(in the rows, 128 means zero)
Each row of Z is roughly a mix of the hidden directions of one of 3 groups.
Z, 83 rows:
[[163 115 112 123 120 137 167 178 113 140 157]
 [141 138 145 107  83  73 129 141 134 107 110]
 [176 132 140 133 108 141 152  81 102 105 131]
 [127 167 108  99 162 108 107  99 101 105 114]
 [192 148 112 110 122 137 159 119 130 115 154]
 [106 140 119 156  72 108 129  94 115 151 115]
 [ 88 180 133 132 134 153 165 152 114 124 132]
 [138 143 103 144  71 131 130 132 140 177 125]
 [116 139 134  85 179 119 131 131  93 128  96]
 [169 146 102  92  97 121 112 114 106 150 103]
 [ 91 155  99 120 108 130 167 149 103 143 157]
 [101 101 168 135 131 138 120 134 155 173  96]
 [149 143  95  85 139 118 127 160 102 136 167]
 [ 92 140  87 136 158 155 120 117 119 169 144]
 [121 125 159 125 153 108  83 101 132 137  81]
 [116 113 170 157 125 152 125  85 146 116  94]
 [166 125 156 107 162 111 108  92 115  98 115]
 [136  76 102 109 104 105 124 123 136 171 143]
 [116 121 138 133 129 107 113 115 179  73 111]
 [156 107 146 171  96 123 117  99 121  87 132]
 [155 137 132 136  73 143 102 117 130  84 114]
 [142 113 143 119 179 152  98 124 157  97 108]
 [158 117 157 110 159 126  97 100 152 140  90]
 [114 118 168 118 154 165 153 129 157 146  92]
 [118 140 118 166  78 131 149 128 161 162 128]
 [132 136 124 143  80 119  78 143 164 122 111]
 [122 151  81 116 110  83 117 154 112 135 154]
 [ 99 142 112 105 184 161 112 117 130 153 133]
 [156 110 101 168 104 107 128 152 114 101 161]
 [104 126 145 123 156 104 117 154 175 105  93]
 [158 136 114 137 104 137 162 108 106 182 144]
 [106 121  91 191 102 124 132 122 121 146 137]
 [105 105 116 140  79  92 129 129 108 167 138]
 [124 138 143 114  78  91 159 152 137 145 100]
 [104 168 135 147  87 116 163 136  99 151 133]
 [159 183 115  95 135 116 150 102 106 131 129]
 [101  85 137 156 143 150 100 152 149  95 129]
 [131 145 131 128 103 169 163 124  73 116 119]
 [116 130  94 126 103  98 132 125 187 153 121]
 [167 147 130  98 113 111  94 102 118 118  86]
 [102 140 150 134 169 128  86 117 127 100  92]
 [ 86 114 125 120 159 106 111 152 172  99 123]
 [ 98 109 148 168 150 139 164 133 145 122 168]
 [167 129 112  81 144 104 118  89 128 153 118]
 [155 144 101 113  63 138 127 113 123 114 108]
 [139  79 119 109 118 143 145 143 159 173 144]
 [ 90 161 139 119 134 128 153 128 121 121  68]
 [151 121 125 161  67  96 136 125 113 111 134]
 [106 162 101  83 138 131 123 122 108 172 142]
 [123 127 143  98 196 112 118 132 102 138 117]
 [122 143 129 136  64  88 125 102 114 133 117]
 [123 119 120 118 179 163 113 141 151  83 133]
 [155 101 130 131 122 153 120 125 109  79 174]
 [140 172  97 104 148 108 121 104  97  96 133]
 [117 164 136 145 100 116 135 116 143 162  75]
 [166 141 109  90 114 108 150 102 120 170 136]
 [155 161  89 105 114 121 163 123 106 124 162]
 [165 125 127 145 102 100 121  86 174 134 131]
 [103 136 151 137 104 152 140  81 125 164  98]
 [ 79 134 129 142 133 100 122 142 169 134  87]
 [183 159 111 126 118 115 135 108 110  90 145]
 [ 93 159 114  93 135  83 101 136 143 130 111]
 [156 142 119 140 131 163 158 150 136  81 159]
 [102 106 108 148 107 126 123 147 181 104 158]
 [110 162 138 136 101 151 163 124  99 128  83]
 [137 148 169  70 122 112 115 107 130 115 105]
 [117 142 109 119 107 150 119 168  87 173 122]
 [ 97 116 132 144 177 173 135 127 151 149 112]
 [ 91  85 137 117 138 120 102 126 145 174 106]
 [166 127 103 122 100  98 139 165 105 116 163]
 [ 98 132 173 171 149 143 111 161 116 140 127]
 [147 158 155 164  82 140 117 114 120 143  97]
 [165 137 101 109  96 100 123  95 155 151 111]
 [178 114 173 111 111 139 135 110 116  96 129]
 [114 140 122  93 121 142 100 154  99  88  92]
 [178 124 168 164 113 125 113 114 137 103 110]
 [144 107 102 130 123  98 129 111 183 144 162]
 [180 137 152 129  94 112 147 107 130 165 119]
 [113 110 153 166 105 156 163 118 142 153  96]
 [166 120 148 156 140 120 123 107 124 179 161]
 [103 141 129 108 146 157 159 145  72 121 111]
 [ 99 134 136  99 132 113 130 115 126 194 104]
 [168 144 132  75 108 118 129 125  93 123 153]]

One row of each group comes first, with its name. Which group is each row after those in?
[126 101 164 135 157 130  85 117 152 127  88]  B
[130 148 123  63 168 127 123 154 130 136 137]  Q
[128 116 123 115 167 140 160 133  83 161 158]  F

[ 94 129  97 142 161 154 145 154 140 171 129]  Q
[110 119 167 137 162 124  97 136 142  76 118]  F
[ 76 150 138 129 131 145 152 146 120 101  85]  F
[ 92  70 126 136 110 123 116 145 142 165 130]  B
[152 101 123 172 139 162 115 102 111 104 156]  Q
[127 114 131 171  91 156 107 158 132 126 167]  F
[ 76 139 105 133 125 126 169 148 146 161 116]  F
[124 139 102 122 129  71 102 161 139  96 136]  Q
[127 106 129 163 108 143 150 118 159  93 172]  F
